The rows below fall into families. The same turns and mirrors carry the whole set onto itself and the rows of a family onto each other. For each named row, which other rows are in its family? Write them in the order they are listed.
These 32 rows form 4 families of 8 rows each.
zud: [  8, -16,  -3,  15,  -7, -12,  -4, -21]
rovu: [ -2, -20, -14,  13,  -7,  -8,  -2, -14]
zelib: [  9, -16,  14,   4,  -4,  -1,  -6,  -8]
ponu: [  8, -14,   8,  16, -14,   1,   5,   6]
lona: [  6, -17,  -3,  25,  -1,  -2,  -8, -16]
nav: [  1, -24, -13,  15, -13, -14,  -6,  -8]
fuzo: [  1, -13,   0,   7, -14,  10,   0,   5]
zovem: [  5, -16, -15,  19, -16,   3,  -9,  -9]
mefa: [  8,  -7,  11,  10, -14,   1,   5,  -1]
giv: [  5, -25, -14,  18, -14,  -4, -12,  -7]
ral: [  3, -21, -16,  15,  -8,   2,  -7, -13]
vugob: [  4, -22, -13,  24,  -7,  -5,  -4, -12]
Bino: [ 12,  -9,  13,   5, -12,   2,  -4,  -6]
kago: [ 12, -17,  -6,  19, -18, -13,   0, -12]
botol: [  5, -11,  14,  16,  -9,  -2,   0,   4]
vubaf: [  4, -10,  13,   3, -13,  -2,  -4,   2]
Tib: [  4, -24, -11,  20,  -5,  -9,  -7, -15]
Fopip: [  8, -23, -12,  16, -11, -10,  -6, -16]
supit: [ -7, -14,   5,   8,  -3,   2,  -2,   4]
nife: [ 10, -18,  -6,  30, -13,  -3,  -4,  -7]
guse: [ 1, -9, 13,  4, -8,  1, -4,  0]
Vagar: [  8, -13,  16,  11,  -7,   0,  -9,  -1]
Roro: [ 12, -14,   9,   4, -16,  -3,   5,  -4]
gur: [  6, -10,  11,   8, -16,   3,  -4,   5]
Gigeg: [  8, -22, -15,  20, -13,  -6,  -2, -13]
rof: [  0, -19,   8,   0,  -8,  -6,  -9,   1]
Tani: [  6, -21, -11,  13, -19, -12, -13,  -8]
finuv: [ 3, -9, 11,  8, -9,  6, -4,  3]
tigu: [  5, -17,  13,  16,  -2,   4,  -5,   2]
fuve: [  7, -17,   3,   0, -19,   2,  -7,   2]
Dol: [ -5, -14, -13,  18,  -4,  -1,  -4, -12]
Kem: [ -3, -18,  -8,  13,  -7, -15,  -8, -12]

Which other rows belong to the same family as Gigeg? vugob, vubaf, Tib, Fopip, guse, gur, finuv
Which other rows belong to the same family as Dol? zelib, ponu, zovem, Roro, Tani, tigu, Kem

